In the rows, zero is written as 128.
Each path below is one point turned by a fixed rotation once a step. After each direction that follows a path, write how fast that rotation turns it, in degrees each step (0 if it stays still).
Each turn is a multiple of 5 degrees from 10 to 175, or 0.
Each row of a path follows its step; steps can be skipped.
Rotation 1:
step 4: [132 127 133 130 131 122 127 124 127 134 136 134 128 122 135 127 128 126
 129 132 130 123 142 128 130 125 130 119 124 121 136 129 129 118 128 128
 120 130 125 130 139 117 128 124 121 135 127 130 123 132 118 134 124 126
 133 124 117 128 121 134 120 126 120 135 129 119 121 125 125 118 124]
step 14: [131 124 140 129 133 128 125 118 125 143 138 135 124 134 140 132 126 128
 129 123 127 125 133 124 130 131 132 126 121 141 127 132 130 118 127 129
 129 126 131 123 125 120 126 127 123 137 127 131 130 123 119 123 126 128
 133 125 125 130 119 135 133 138 132 128 127 125 131 136 134 121 135]
step 16: [127 130 127 125 130 122 126 129 132 133 134 126 127 128 137 136 111 119
 123 127 130 123 127 127 127 132 128 126 135 129 132 124 116 121 123 128
 114 126 130 132 128 121 131 142 124 123 130 125 118 133 129 127 121 130
 137 120 135 127 129 139 127 127 120 135 127 125 120 124 129 129 123]
step 17: [130 128 138 133 132 132 126 122 125 128 132 123 131 124 136 130 122 135
 123 140 119 125 128 123 126 127 131 123 125 134 131 130 124 122 124 125
 112 131 136 117 128 121 133 129 123 130 128 128 116 128 122 128 121 140
 137 124 122 121 136 133 125 124 132 133 134 121 126 127 131 131 124]
step 19: [121 120 132 125 123 135 126 130 124 139 131 121 128 125 130 139 128 127
 126 127 143 130 136 122 131 136 136 128 129 132 128 129 132 122 119 132
 127 118 129 124 122 118 129 133 124 124 124 121 121 120 131 137 122 126
 127 120 127 133 123 132 135 134 125 130 124 128 122 138 130 128 127]
step 20: [125 128 122 136 127 124 135 126 131 136 137 131 135 128 133 138 124 119
 126 134 142 131 132 128 132 133 128 133 127 135 133 125 126 119 129 137
 119 128 129 126 132 123 138 135 116 127 119 131 122 130 125 137 130 126
 137 121 126 132 128 127 125 128 127 134 129 116 121 131 136 131 129]
step 23: [121 121 138 126 129 123 121 130 132 134 139 121 123 130 135 132 124 122
 124 136 130 117 135 120 130 129 126 135 120 131 132 129 134 121 119 128
 130 126 126 122 122 117 122 136 119 132 132 126 124 128 132 132 124 129
 134 128 121 125 124 128 128 137 122 129 116 118 128 128 129 124 127]
[128 126 127 128 129 129 128 128 128 129 128 129 129 127 128 129 128 129
 128 127 126 128 127 128 125 126 129 128 127 131 130 129 127 129 126 129
 126 129 129 128 127 127 129 128 131 131 126 127 130 129 128 128 128 127
 125 131 127 129 127 127 128 130 129 130 127 130 129 127 129 127 128] -> 95
[127 128 125 131 125 128 128 127 126 128 130 131 126 127 130 126 127 128
 127 130 126 127 129 128 130 129 127 129 127 127 129 130 128 128 127 129
 128 130 130 129 126 127 128 129 127 130 127 132 128 128 128 128 127 131
 128 128 127 129 127 127 128 126 129 128 128 126 129 128 127 128 128] -> 110
Rotation 2:
step 0: [121 134 121 141 122 128 131 127 127 136 128 129 126 120 132 131 141 129
 130 127 128 127 127 125 124 131 133 131 133 126 122 132 127 122 125 129
 133 132 127 142 131 124 131 123 132 123 124 127 128 134 128 133 137 121
 124 120 129 127 126 130 142 125 108 125 125 133 119 123 127 131 128]
step 2: [134 122 132 128 122 122 120 119 134 126 115 131 127 131 137 119 135 127
 130 127 126 123 131 118 124 132 130 119 133 128 120 129 127 133 133 122
 141 141 137 127 124 118 135 125 131 127 125 129 126 130 125 140 124 127
 127 128 128 126 137 132 136 127 120 129 127 127 128 129 126 128 129]
step 3: [131 122 129 129 120 129 128 120 136 132 124 131 129 132 128 123 132 124
 122 127 138 121 125 127 129 123 121 126 139 129 128 139 126 129 124 122
 119 138 118 139 128 124 126 126 129 127 122 128 127 127 128 130 133 124
 122 125 129 125 135 131 147 123 133 141 128 124 127 120 128 129 133]
step 6: [136 117 132 133 127 125 131 126 133 121 121 123 135 132 133 133 128 119
 125 126 141 137 121 133 133 132 137 126 132 133 122 134 126 125 131 122
 131 131 121 127 120 127 124 114 133 124 125 125 131 123 127 135 130 115
 131 122 136 127 126 131 129 131 119 130 127 121 130 124 124 124 125]
step 7: [137 121 126 134 125 124 131 139 130 123 122 134 130 139 126 116 137 125
 139 127 127 122 123 124 128 126 136 122 130 138 126 136 126 136 122 118
 125 134 116 125 124 130 128 125 125 123 129 123 130 129 119 134 127 124
 130 121 125 128 131 129 137 125 127 117 132 131 125 128 130 129 122]
step 9: [124 120 131 129 120 131 131 129 135 121 124 135 119 129 136 118 133 127
 131 119 130 120 124 128 126 135 133 132 132 138 127 134 129 128 123 124
 134 127 121 125 131 137 115 117 128 122 127 136 132 129 135 133 122 126
 123 130 135 119 124 126 120 124 132 134 133 127 128 131 121 126 132]
step 12: [117 121 136 133 122 118 131 132 126 129 126 128 125 130 135 121 133 132
 138 132 123 131 124 122 124 119 137 127 131 129 121 134 129 123 126 126
 138 126 131 130 131 127 121 120 132 123 121 132 125 130 128 129 129 127
 123 110 125 122 123 129 131 129 119 122 133 126 118 132 131 133 127]
[129 128 129 129 130 128 128 128 131 129 128 126 128 129 128 130 125 127
 127 127 129 129 129 128 128 128 128 128 127 129 127 130 126 130 128 130
 128 126 128 127 130 130 126 126 129 128 128 127 127 126 129 127 128 125
 128 131 129 127 130 127 127 126 128 129 130 127 130 128 130 127 127] -> 145
Rotation 3:
step 7: [127 123 132 140 133 130 130 137 114 123 131 128 128 128 124 133 121 139
 128 125 124 130 135 134 122 119 126 124 133 132 126 129 129 119 134 130
 130 133 135 134 128 136 128 129 121 121 125 129 129 135 127 132 127 134
 132 128 129 127 129 129 129 131 127 131 132 128 119 133 135 132 126]
step 9: [125 128 133 126 122 122 136 132 122 128 134 119 124 135 128 128 128 136
 124 111 126 120 128 131 127 125 124 126 120 127 124 129 123 124 121 123
 125 115 135 128 134 132 129 132 131 128 128 130 119 126 136 125 135 131
 124 122 124 123 127 125 127 134 130 127 125 126 130 131 125 131 121]
step 11: [123 116 131 134 133 133 138 126 124 127 129 127 119 132 132 130 119 130
 126 123 134 130 130 127 135 127 127 125 131 134 127 126 123 131 132 125
 126 134 119 129 131 124 126 127 125 113 127 133 127 127 122 126 132 132
 129 119 131 123 130 118 128 124 133 130 132 133 134 131 126 133 119]
step 12: [118 124 124 125 128 138 123 132 127 131 126 131 121 134 119 131 118 129
 127 120 128 134 126 126 132 120 130 124 121 127 123 128 132 123 127 129
 132 131 134 122 131 132 128 135 136 124 125 130 138 129 133 129 136 134
 124 124 124 122 125 126 124 132 131 135 130 132 121 123 127 130 118]
step 17: [131 120 129 128 124 123 123 131 129 126 129 129 122 124 132 126 134 126
 127 126 121 127 131 120 132 121 132 131 119 129 131 129 123 117 137 134
 129 124 125 119 132 138 124 132 128 126 136 136 129 122 139 124 131 122
 125 127 118 134 127 121 131 129 134 130 128 135 123 129 131 131 124]
step 18: [138 135 127 132 129 129 133 125 118 128 130 117 128 128 130 130 125 123
 131 120 127 138 122 129 129 122 127 130 129 132 133 134 131 123 141 128
 132 129 132 121 132 132 130 132 133 127 135 134 122 129 128 125 128 128
 127 128 132 128 118 128 140 124 131 127 142 130 128 129 129 131 130]
step 19: [131 129 127 137 126 127 133 131 123 125 133 130 122 137 125 130 135 127
 127 125 125 143 122 126 138 132 122 125 122 136 136 128 129 127 127 135
 131 128 124 127 130 133 130 121 120 124 128 125 129 126 127 121 129 139
 125 129 133 136 132 131 127 123 134 132 131 128 120 128 123 122 122]
[127 129 126 128 129 129 127 127 126 127 128 127 128 127 127 130 130 126
 130 129 127 129 128 128 128 128 129 132 126 128 131 128 130 129 128 128
 128 126 127 129 127 129 127 127 126 128 129 129 128 129 130 129 129 127
 130 130 126 130 127 129 128 127 131 126 130 128 127 130 128 128 129] -> 25
Rotation 4:
step 3: [122 129 126 128 127 124 120 123 134 133 134 137 128 134 122 121 127 124
 132 124 122 128 132 126 134 135 130 125 138 126 133 126 124 133 118 131
 129 127 130 127 132 129 125 143 124 131 123 125 123 115 125 129 127 126
 124 129 128 137 132 123 121 127 120 124 130 137 126 130 120 136 123]
step 4: [130 127 131 131 128 129 131 127 137 136 125 128 128 121 127 129 128 130
 132 125 136 125 135 125 125 126 137 134 127 128 133 134 132 121 133 127
 129 125 130 124 133 135 123 124 124 118 125 138 130 128 136 118 126 126
 137 120 124 128 131 135 121 123 120 123 137 134 123 122 131 138 130]
step 12: [126 133 131 129 132 128 120 117 132 130 130 117 124 128 119 130 121 123
 130 134 137 124 123 128 130 127 132 133 133 125 126 124 123 123 125 134
 134 129 129 124 136 129 130 121 123 134 132 127 123 122 129 126 132 121
 143 128 137 136 119 127 133 133 119 128 134 128 126 125 131 129 122]
step 14: [121 128 125 128 135 124 119 131 124 131 133 131 135 134 124 125 124 113
 127 124 122 121 131 130 130 134 135 131 126 125 131 137 130 130 120 127
 133 134 125 127 132 135 131 123 118 130 120 131 131 133 140 129 136 131
 132 128 137 127 134 123 130 131 135 129 125 124 129 127 137 129 127]
step 19: [129 135 125 118 127 122 116 120 143 136 134 128 124 122 125 125 140 120
 136 125 122 131 136 130 131 121 126 128 129 127 125 133 124 124 122 127
 123 127 126 133 125 133 135 130 123 122 130 127 129 125 128 131 126 119
 127 126 126 127 130 120 127 123 124 126 128 123 128 118 124 132 130]
step 20: [120 131 124 128 128 133 130 123 131 134 126 133 123 132 118 129 127 123
 121 124 130 133 124 122 131 132 132 130 122 129 133 140 125 125 130 126
 123 131 127 120 134 127 123 133 124 128 125 139 126 115 126 123 123 124
 129 125 127 133 134 129 138 135 130 124 132 142 129 129 127 138 129]
step 23: [129 130 126 129 120 121 129 126 124 128 117 127 132 121 125 129 132 120
 136 128 128 118 129 129 124 125 130 121 126 121 130 127 122 128 120 127
 124 123 133 132 124 139 119 123 123 134 125 135 132 124 128 134 127 119
 135 121 135 133 132 129 126 132 127 129 125 129 128 131 121 142 135]
[128 126 128 126 128 128 128 129 127 128 127 125 128 127 127 127 131 128
 127 126 125 128 128 129 129 130 127 129 129 128 127 128 129 127 129 128
 126 128 128 127 129 127 126 128 130 129 130 126 128 126 127 130 128 127
 127 127 126 128 130 127 131 129 128 127 131 127 127 125 129 127 127] -> 40
[128 128 127 129 128 127 127 127 129 124 128 128 126 129 127 128 129 132
 128 129 127 129 128 124 127 128 129 127 130 125 129 128 127 127 129 127
 127 128 129 128 129 129 130 129 127 128 129 128 129 128 131 130 128 126
 130 128 127 130 128 128 129 128 128 128 131 128 128 129 128 129 130] -> 90
[128 127 127 127 128 128 129 128 129 128 129 129 127 125 129 131 130 129
 127 130 132 128 127 128 129 126 129 129 127 127 129 127 129 126 127 128
 130 127 127 127 129 127 128 128 128 129 128 128 129 128 127 129 127 128
 126 128 129 128 128 128 132 130 127 127 127 129 131 127 130 130 129] -> 95
Rotation 5:
step 3: [127 124 140 122 126 131 133 129 129 125 124 134 130 127 123 119 125 121
 129 131 122 125 116 130 115 133 128 119 134 126 125 127 124 123 121 122
 125 131 136 131 123 128 116 124 126 137 126 135 126 129 126 130 119 131
 119 129 126 122 127 138 129 128 131 126 118 125 124 120 117 130 127]
step 5: [126 130 129 132 136 133 130 130 121 120 134 125 124 122 119 130 120 130
 139 126 121 130 127 135 131 129 123 128 122 135 127 129 135 131 130 130
 122 134 132 136 131 128 119 133 133 128 129 126 135 123 133 137 123 131
 136 122 128 134 138 127 130 135 118 128 122 134 119 129 141 136 133]
step 6: [120 123 128 133 127 131 126 131 122 124 126 132 133 127 140 133 131 125
 130 117 122 135 131 130 126 131 140 135 131 126 123 122 126 131 131 134
 137 133 125 123 126 131 135 134 123 129 116 124 121 129 124 128 133 123
 134 125 125 127 128 139 130 129 133 119 124 131 125 131 123 116 139]
step 12: [122 131 133 135 132 121 130 136 128 129 133 136 133 124 125 119 143 126
 124 124 129 129 137 129 133 131 129 128 134 126 130 125 122 125 126 130
 136 136 127 129 126 124 131 137 130 131 134 128 123 125 136 131 129 125
 132 133 136 122 128 135 140 122 130 134 119 117 134 124 122 124 124]
step 15: [128 127 134 124 135 138 121 138 128 128 124 133 131 132 134 120 123 127
 123 133 124 129 128 131 125 130 124 129 134 126 126 128 132 134 128 120
 133 124 124 118 131 130 119 129 137 135 122 130 128 125 126 135 123 127
 125 120 131 130 140 134 129 133 135 134 128 131 133 136 140 132 143]
step 16: [126 126 125 133 126 120 126 138 136 129 124 127 122 118 127 129 133 130
 125 115 125 133 126 141 123 122 125 132 128 134 128 130 133 129 130 128
 132 129 132 133 119 129 123 133 131 124 126 122 131 126 127 131 130 129
 139 123 122 134 131 143 127 129 121 127 125 131 119 128 120 125 113]
step 24: [125 128 125 131 132 138 126 135 130 127 122 128 127 126 128 132 125 132
 132 124 117 125 127 121 117 123 131 120 134 127 125 135 130 122 117 134
 138 123 140 127 134 122 123 124 132 137 129 120 135 137 138 126 130 128
 128 132 129 125 135 137 129 131 129 133 118 127 135 127 117 126 128]
[128 128 126 127 127 127 131 128 127 127 127 128 129 129 128 130 127 128
 129 126 128 129 128 125 130 127 127 127 128 129 129 129 128 125 127 130
 131 129 126 129 130 128 127 129 128 128 130 131 128 126 126 126 128 129
 128 130 129 127 127 129 129 128 128 128 128 127 129 130 125 128 129] -> 65
[128 129 129 126 128 126 128 130 128 130 127 130 128 128 127 127 127 128
 129 128 129 128 127 130 126 128 125 127 127 130 131 129 128 127 130 129
 129 129 128 126 127 127 129 128 129 129 129 128 129 129 126 128 131 127
 130 128 129 127 129 125 126 126 129 129 127 126 127 125 127 127 127] -> 85
[128 129 125 129 127 127 128 129 131 127 127 130 127 128 127 129 128 128
 130 131 127 127 127 128 127 129 131 126 128 128 128 128 128 127 129 128
 129 128 129 129 126 130 127 129 128 129 128 124 130 128 128 127 127 129
 129 129 131 129 126 129 130 127 128 128 126 129 127 129 128 129 128] -> 175
Rotation 6:
step 13: [131 127 134 124 131 137 131 133 128 134 132 128 140 122 120 125 131 122
 128 131 121 131 117 119 128 124 125 124 131 126 124 133 122 128 131 131
 120 123 122 133 120 129 123 126 134 123 122 126 128 136 119 126 132 128
 123 127 129 137 122 126 122 135 130 125 122 120 133 126 130 144 132]
step 14: [123 125 134 129 128 125 132 115 118 129 131 130 129 131 123 115 133 124
 126 126 128 116 125 120 126 129 115 129 121 136 132 128 123 128 129 127
 134 122 131 125 133 125 121 128 130 132 120 128 127 133 123 124 128 126
 114 121 117 127 131 136 128 131 126 120 127 127 121 121 130 128 128]
step 17: [136 131 119 129 118 121 136 120 121 131 120 119 137 128 122 127 115 130
 127 124 127 123 122 130 130 126 135 129 126 128 126 121 134 126 133 129
 117 130 129 125 129 122 129 136 128 128 131 121 128 130 124 127 121 128
 125 121 128 128 123 129 125 142 131 133 125 120 130 130 130 131 141]
step 19: [127 133 125 134 134 128 140 122 122 122 125 120 138 126 119 121 129 135
 126 118 122 123 128 129 129 127 125 126 129 133 124 122 122 129 125 124
 129 128 126 120 137 124 122 122 126 141 134 131 129 127 131 132 126 141
 132 136 134 130 127 125 127 139 129 128 137 127 129 129 130 121 133]
step 20: [116 126 125 127 129 131 131 134 132 124 139 116 121 120 128 127 133 125
 131 118 124 132 120 126 134 130 132 121 125 130 133 124 131 120 128 134
 124 133 122 127 131 123 117 121 120 126 128 125 137 131 115 131 120 136
 132 129 130 136 126 128 131 126 128 137 127 122 126 127 127 131 124]
step 22: [130 116 131 129 127 132 129 132 126 126 134 119 127 133 126 111 128 119
 125 127 128 132 123 127 131 121 122 129 123 132 134 123 128 131 127 126
 129 121 123 130 131 119 124 128 135 131 123 123 130 132 121 127 116 126
 121 124 130 123 120 132 142 125 132 130 121 121 127 121 125 122 135]
step 23: [130 133 130 139 135 133 132 126 131 134 133 122 132 130 120 127 131 112
 118 122 124 132 133 113 128 125 126 125 129 128 133 129 118 133 126 127
 129 122 128 123 124 127 127 135 126 125 124 134 129 134 128 123 127 128
 129 131 133 123 131 124 115 126 131 133 130 133 122 116 132 129 132]
[129 129 131 129 130 127 128 129 126 128 127 128 128 130 127 127 129 127
 125 129 129 128 127 128 127 128 125 128 128 128 127 127 130 131 127 127
 130 126 129 130 127 127 128 127 130 127 130 130 130 131 128 131 128 129
 127 129 126 128 128 129 125 128 128 129 128 129 128 129 127 128 129] -> 80
[127 129 129 125 128 128 129 127 126 128 128 128 127 128 129 128 130 128
 129 128 125 125 128 129 127 126 126 129 128 128 129 126 128 128 128 127
 129 128 130 125 130 129 127 129 129 128 130 127 128 128 130 129 128 128
 127 127 127 126 126 125 130 130 128 126 128 129 127 129 126 126 130] -> 145
Rotation 7:
step 3: [126 133 127 122 124 129 125 128 131 124 123 135 125 125 131 134 125 136
 139 135 124 127 121 129 125 136 121 125 123 126 142 130 129 123 120 128
 123 138 121 126 131 117 139 125 127 133 126 115 125 130 123 128 136 131
 128 128 122 120 131 134 135 120 133 119 124 124 128 128 131 125 122]
step 4: [131 122 121 129 140 132 137 132 124 122 125 131 122 128 130 133 131 128
 129 132 135 134 128 122 119 119 125 125 119 131 138 131 134 131 124 116
 128 134 129 124 128 123 139 124 125 124 127 120 131 136 133 126 132 131
 129 123 129 135 133 122 136 120 122 129 133 123 122 129 120 131 131]
step 8: [127 129 111 137 127 132 127 138 126 132 121 128 126 124 132 122 121 126
 130 133 139 126 118 126 131 121 129 128 134 134 132 129 133 137 128 122
 132 133 137 125 131 109 127 126 121 133 128 129 131 129 123 129 129 133
 122 126 129 127 133 127 128 124 131 126 127 126 117 125 129 131 126]
step 9: [129 129 119 121 129 130 134 137 125 128 121 132 121 123 135 119 124 121
 139 120 125 116 126 125 131 127 120 129 130 129 134 126 133 135 127 125
 124 128 128 122 127 132 137 131 126 130 131 120 126 129 124 137 132 135
 130 137 128 133 127 131 132 127 124 124 126 132 136 121 133 138 119]
step 14: [123 127 123 132 127 126 126 131 132 128 132 134 130 131 128 125 125 126
 141 138 121 131 121 131 129 139 130 131 129 130 124 141 128 139 120 126
 135 132 125 122 123 119 127 134 128 134 134 124 126 130 126 132 123 137
 137 132 121 126 139 132 132 123 137 121 121 125 127 121 127 126 128]
step 17: [127 122 126 125 123 122 126 122 119 130 133 127 123 131 130 125 128 132
 137 124 120 138 123 133 135 134 127 127 124 123 128 127 134 121 125 115
 121 127 124 120 127 122 133 126 123 132 129 121 138 124 115 131 121 137
 126 132 132 121 119 130 129 120 128 124 129 135 124 134 132 126 131]
step 19: [136 129 125 135 135 121 124 139 124 128 127 129 128 121 134 129 127 128
 125 133 133 133 130 129 128 131 133 127 120 126 128 125 128 128 126 130
 132 128 124 130 130 105 139 135 123 130 129 123 126 129 116 125 127 135
 119 128 130 119 129 133 128 121 137 130 133 130 124 135 128 133 125]
[127 129 129 129 128 129 128 129 130 129 130 126 127 128 127 125 129 129
 128 127 129 128 128 129 128 131 128 128 128 125 129 125 131 132 127 126
 126 127 126 129 128 129 128 129 127 127 130 130 130 129 128 129 129 129
 128 128 127 131 127 129 129 128 126 129 126 129 127 128 128 127 128] -> 90
